[[ 63 -32 -22 -10]
 [-43   2 -60  -2]]
:
[[ 63 -32]
 [-43   2]]

[[ 22  -7  21]
 [-61 -16 -20]
 [ -2   3   0]
 [ -7  -4   3]
 [ 10  12  10]]
:
[[ 22  -7]
 [-61 -16]]

[[  3  -2]
 [-12  56]
 [-16  21]]
:
[[  3  -2]
 [-12  56]]

[[  8  56]
 [ -4 -35]
 [  0   4]]
:
[[  8  56]
 [ -4 -35]]

[[-38 -23  -1]
 [ 22 -52   0]
 [ -6 -51   3]
 [ -9  46   5]]
:
[[-38 -23]
 [ 22 -52]]

[[-41  23]
 [-14  -7]
 [ 14 -22]
 [-61  -7]
 [ 25 -50]]
:
[[-41  23]
 [-14  -7]]
---
[[  4   0  30 -10]
 [ -5  -3   6   0]
 [  0  60   0  15]
 [ 10  28 -13 -18]
 [  5  -1  40  -6]
 [-52  15 -10  -8]
 [ 12  -5  17  19]
 [ 17   2  -3 -34]
 [  0  15 -11  28]
 [-20   7  -7   5]]
:
[[ 30 -10   4   0]
 [  6   0  -5  -3]
 [  0  15   0  60]
 [-13 -18  10  28]
 [ 40  -6   5  -1]
 [-10  -8 -52  15]
 [ 17  19  12  -5]
 [ -3 -34  17   2]
 [-11  28   0  15]
 [ -7   5 -20   7]]

[[-30  14  35  40 -35 -15  27 -15 -31  16  13 -37  13]
 [ 15 -20 -26 -28  40  54  -4  47  23 -26 -10   7 -12]
 [ 19  37  18 -31 -42 -21  -2 -32  33  43 -38  37 -39]
 [ 59  -8  -5 -43   0  27  28  18  49  -9 -45  31 -45]
 [ 48  33  11 -43 -30 -20  -7 -19  54  28 -42  37 -51]]
:
[[-37  13 -30  14  35  40 -35 -15  27 -15 -31  16  13]
 [  7 -12  15 -20 -26 -28  40  54  -4  47  23 -26 -10]
 [ 37 -39  19  37  18 -31 -42 -21  -2 -32  33  43 -38]
 [ 31 -45  59  -8  -5 -43   0  27  28  18  49  -9 -45]
 [ 37 -51  48  33  11 -43 -30 -20  -7 -19  54  28 -42]]

[[ -1  -6  10  -4   2  -5   2 -17  30  11]
 [ 21 -30   1  -3  31  -5  37  15   2  29]
 [ 21   9  29   6  16  18   0  26 -43 -19]
 [ 30 -35  -6  -1  53   1  57  10  14  56]]
:
[[ 30  11  -1  -6  10  -4   2  -5   2 -17]
 [  2  29  21 -30   1  -3  31  -5  37  15]
 [-43 -19  21   9  29   6  16  18   0  26]
 [ 14  56  30 -35  -6  -1  53   1  57  10]]

[[ 12  39  17  16 -16  15   5 -17]
 [-15   4  26   4  42  28 -53 -28]
 [ 29 -14  -2  44 -37 -11 -25  38]
 [ 43 -37  -9  37 -31   1 -23  52]
 [-10   1 -33 -31  30  -1  56   0]
 [ 43 -40 -14  36 -19   6 -23  42]
 [ 13  23   3 -10   5  12  46   0]
 [ -4   5 -26 -28  26   1  56   1]
 [ 12 -14 -11 -28  -2 -25  12 -45]
 [ 45 -40 -12  40 -28   3 -24  51]
 [-23 -14 -25 -35  26 -28  26  13]
 [ 29 -33 -20  24  -1   5 -19  10]]
:
[[  5 -17  12  39  17  16 -16  15]
 [-53 -28 -15   4  26   4  42  28]
 [-25  38  29 -14  -2  44 -37 -11]
 [-23  52  43 -37  -9  37 -31   1]
 [ 56   0 -10   1 -33 -31  30  -1]
 [-23  42  43 -40 -14  36 -19   6]
 [ 46   0  13  23   3 -10   5  12]
 [ 56   1  -4   5 -26 -28  26   1]
 [ 12 -45  12 -14 -11 -28  -2 -25]
 [-24  51  45 -40 -12  40 -28   3]
 [ 26  13 -23 -14 -25 -35  26 -28]
 [-19  10  29 -33 -20  24  -1   5]]

[[-57   3 -30  35 -53 -24 -45 -22 -29  26 -57  14 -11 -24  39   2]
 [ 58  34  30 -42 -51  16  55  42 -51 -34  29  25  54  55 -15 -12]
 [  6  37  42 -34  25 -43 -19  51  -9  18  -6   2  47 -33 -29  52]]
:
[[ 39   2 -57   3 -30  35 -53 -24 -45 -22 -29  26 -57  14 -11 -24]
 [-15 -12  58  34  30 -42 -51  16  55  42 -51 -34  29  25  54  55]
 [-29  52   6  37  42 -34  25 -43 -19  51  -9  18  -6   2  47 -33]]

[[-41 -34  38 -35  45  19  23 -35   6 -16 -41 -29]
 [-45  36  11 -15  17 -50 -54 -45 -50  41 -26  39]]
:
[[-41 -29 -41 -34  38 -35  45  19  23 -35   6 -16]
 [-26  39 -45  36  11 -15  17 -50 -54 -45 -50  41]]

[[ -3  50  -6   8 -29]
 [  2 -54   6  -5  29]
 [  6 -40  12 -27  35]
 [  4  48   7 -34  -2]
 [  1  55   0 -15 -17]
 [  8 -18  15 -43  35]
 [  7  31  13 -47  14]
 [ -6  35 -12  29 -34]
 [  8   8  15 -50  27]]
:
[[  8 -29  -3  50  -6]
 [ -5  29   2 -54   6]
 [-27  35   6 -40  12]
 [-34  -2   4  48   7]
 [-15 -17   1  55   0]
 [-43  35   8 -18  15]
 [-47  14   7  31  13]
 [ 29 -34  -6  35 -12]
 [-50  27   8   8  15]]

[[ 22  46  15  17]
 [ 14  20   3  15]
 [ 11 -30  -2  21]
 [ 16  24   7  18]
 [  5  38  -8  -1]
 [ -1  31 -17  -7]
 [  3 -25 -13  15]
 [ 39 -37  33  45]
 [ 22 -22  12  25]
 [  1  51 -13  -8]]
:
[[ 15  17  22  46]
 [  3  15  14  20]
 [ -2  21  11 -30]
 [  7  18  16  24]
 [ -8  -1   5  38]
 [-17  -7  -1  31]
 [-13  15   3 -25]
 [ 33  45  39 -37]
 [ 12  25  22 -22]
 [-13  -8   1  51]]
---
[[ 13 -11 -31   1   2  -3  32 -13  17   7 -19]
 [ 26 -39   4  43   6   3   5  48  33  -1  11]]
:
[[ 11  -1  33  48   5   3   6  43   4 -39  26]
 [-19   7  17 -13  32  -3   2   1 -31 -11  13]]

[[  0 -48   7 -12 -17  18]
 [-12   0   7 -11 -17  18]
 [ -7   0  -1  -5 -17  18]
 [  0 -15   7 -40 -17  18]
 [-20 -24  18 -11  -4  18]]
:
[[ 18  -4 -11  18 -24 -20]
 [ 18 -17 -40   7 -15   0]
 [ 18 -17  -5  -1   0  -7]
 [ 18 -17 -11   7   0 -12]
 [ 18 -17 -12   7 -48   0]]

[[  0  -4   0  33  37  10  35]
 [-12  -3 -13 -51 -56 -10 -41]
 [ -2  -8  -2 -12 -13  -6  -6]
 [-38  27 -43   3   5  41  12]
 [ -3  -3  -4  22  25   9  26]
 [ -6  -5  -6   1   2   4   8]
 [-14   0 -15 -39 -42  -3 -30]
 [-11   1 -12  -1   0   9   6]
 [-30  18 -33   1   3  30  10]
 [ -5  -5  -5  -5  -4   1   2]]
:
[[  2   1  -4  -5  -5  -5  -5]
 [ 10  30   3   1 -33  18 -30]
 [  6   9   0  -1 -12   1 -11]
 [-30  -3 -42 -39 -15   0 -14]
 [  8   4   2   1  -6  -5  -6]
 [ 26   9  25  22  -4  -3  -3]
 [ 12  41   5   3 -43  27 -38]
 [ -6  -6 -13 -12  -2  -8  -2]
 [-41 -10 -56 -51 -13  -3 -12]
 [ 35  10  37  33   0  -4   0]]

[[ 13   5   0   8  -2   3 -17  12 -16 -14 -13]
 [ 55   4  10  49   9  12 -60  46 -61 -64 -58]
 [ 30   7   0  23  -2   2 -33  27 -32 -32 -29]
 [-24 -30  22 -22  21  25   8 -30  12  24  26]
 [ 17 -20  22  17  21  24 -31   7 -29 -25 -19]
 [  8   1   2   3   0   6 -13   7 -12  -8  -7]
 [ 20  26 -16   9 -19 -11 -15  25 -15 -16 -16]
 [ 17 -18  20  16  18  21 -29   7 -27 -23 -18]]
:
[[-18 -23 -27   7 -29  21  18  16  20 -18  17]
 [-16 -16 -15  25 -15 -11 -19   9 -16  26  20]
 [ -7  -8 -12   7 -13   6   0   3   2   1   8]
 [-19 -25 -29   7 -31  24  21  17  22 -20  17]
 [ 26  24  12 -30   8  25  21 -22  22 -30 -24]
 [-29 -32 -32  27 -33   2  -2  23   0   7  30]
 [-58 -64 -61  46 -60  12   9  49  10   4  55]
 [-13 -14 -16  12 -17   3  -2   8   0   5  13]]

[[-37   9 -18]
 [-42  11 -20]
 [ 37 -37  22]
 [ 16  -5  18]
 [-42   8 -16]
 [ 30 -39  26]
 [ 15   7  18]
 [-19 -52 -17]
 [ 25 -37 -22]]
:
[[-22 -37  25]
 [-17 -52 -19]
 [ 18   7  15]
 [ 26 -39  30]
 [-16   8 -42]
 [ 18  -5  16]
 [ 22 -37  37]
 [-20  11 -42]
 [-18   9 -37]]

[[ 24 -19   1 -21]
 [ 11 -25   1 -13]
 [-24 -47   0  22]]
:
[[ 22   0 -47 -24]
 [-13   1 -25  11]
 [-21   1 -19  24]]

[[-21  22 -36   1  16  -6 -14  -7   0   1   9 -12]
 [  2 -12   2   8 -11  -3   6  23   1  -1  15  18]
 [  2 -34 -10   2  -8 -12 -18  22  14   1  -6  28]
 [  1  -5  11   9   5  30 -48  36 -23 -33 -21 -16]
 [ -4  -2  -3  -1   1   1   2   1   1   3   0   0]]
:
[[  0   0   3   1   1   2   1   1  -1  -3  -2  -4]
 [-16 -21 -33 -23  36 -48  30   5   9  11  -5   1]
 [ 28  -6   1  14  22 -18 -12  -8   2 -10 -34   2]
 [ 18  15  -1   1  23   6  -3 -11   8   2 -12   2]
 [-12   9   1   0  -7 -14  -6  16   1 -36  22 -21]]

[[  3  -1 -17  -2  19   3 -10  13 -11 -14   5   0  -1  -1]
 [ 13  -4 -16 -18  39 -46  -3  16  34 -37  21  -5 -14  -3]]
:
[[ -3 -14  -5  21 -37  34  16  -3 -46  39 -18 -16  -4  13]
 [ -1  -1   0   5 -14 -11  13 -10   3  19  -2 -17  -1   3]]

[[-47   9]
 [-26 -18]
 [-15  -7]
 [-35 -20]
 [ -9  -2]
 [ -7  -5]
 [  2  -9]]
:
[[ -9   2]
 [ -5  -7]
 [ -2  -9]
 [-20 -35]
 [ -7 -15]
 [-18 -26]
 [  9 -47]]
